In the rows, 128 means zero.
One turn sends every row of this set to another row. A few are shown first. Where does it send the rows asked after them?
k_229: [ 90 122 110 130 144 102 146  84 131 142 160 138 123 144 142 145 141 154
 136]
k_717: [101 100  76 134 120  88 117  96 147 144 133 125 143 132 141 127 146 151
 149]
k_304: [114 125  87 154 123 135 105 123 107 132 101 120 191 139 134 140  88 123
 151]
k_534: [127 145 135  96 158 127 181 124 142 119 131 146 133  89 106  92 148 111
 155]
k_992: [107 150  89 151 114 144 146 116  96 117 113 123 182 134 112 129  98 114
 159]
k_502: [ 97 122 104 124 132  78 141  90 147 140 160 138 138 134 158 116 138 140
 133]
k_715: [156 122 110 103 109 140 123 144 156  93 116 114 126  59 117 123 142 125
 153]
k_449: [117 144 104 136 142 135 138 104  83 135 120 107 179 147 105 136 112 127
 171]
k_89: [ 99 164 144 100 116 139 154  99 101 153  99 132 142 104 105 113 131 110
 157]
k_647: [174 135 144 145 153 133 119 179 132 132 142 130 164 151 132  99 123 129
 130]
k_820: [177 117 116 147 154 106 113 168 151 116 121 127 156 144 152 111 112 119
 144]
k_413: [110 124 147 114 124 169 125 103 157 132 132 139 136  83 159 164 127 168
 109]
k_569: [100 161 159 110 134 185 142 129 123 125 127 159 156  96 100 132 139 133
 117]
k_884: [103 156 167 100 149 108 142 123 143 152 144 147 126 137 114 108 166 137
 125]
k_362: [163 120 112 126 111 129 147 142 152 122  85 121 124  71 115 109 165 137
 136]
k_402: [175 136 144 140 177 129 113 170 109 142 124 118 155 127 128 115 119 115
 136]
k_854: [121  92 125 139 111 163  91 125 167 134 142 134 142 120 156 148 136 163
 106]
k_815: [ 90 116 134 125 108 164  99 143 163 135 149 135 125 102 134 151 118 163
 108]
k_730: [161 121 136 122 144 133 150 145 161 120  87 109 121  63 128 129 148 133
 141]
k_307: [170 108  96 135 104 151 127 138 159  99  90 126 134  83 133 135 139 137
 150]
k_956: [ 93 114  96 102 123  86 133 104 150 151 140 130 133 147 123 120 125 171
 150]
k_591: [120 132  93 116 121 135 118 117  84 131  98 133 170 143 109 131  80 121
 142]
k_49: [168 112 138 118 158 114 113 168 137 106 129 116 148 147 129 111 108  99
 122]
k_371: [103 112 150 123 103 172 111 114 155 143 120 130 156  98 155 144 126 152
  89]
k_991: [113 143 178 112 160 152 143 137 119 153 141 144 147 128 132 101 105  97
 123]

k_854 -> k_717
k_362 -> k_371
k_715 -> k_815
And these:
k_89 -> k_991
k_229 -> k_449

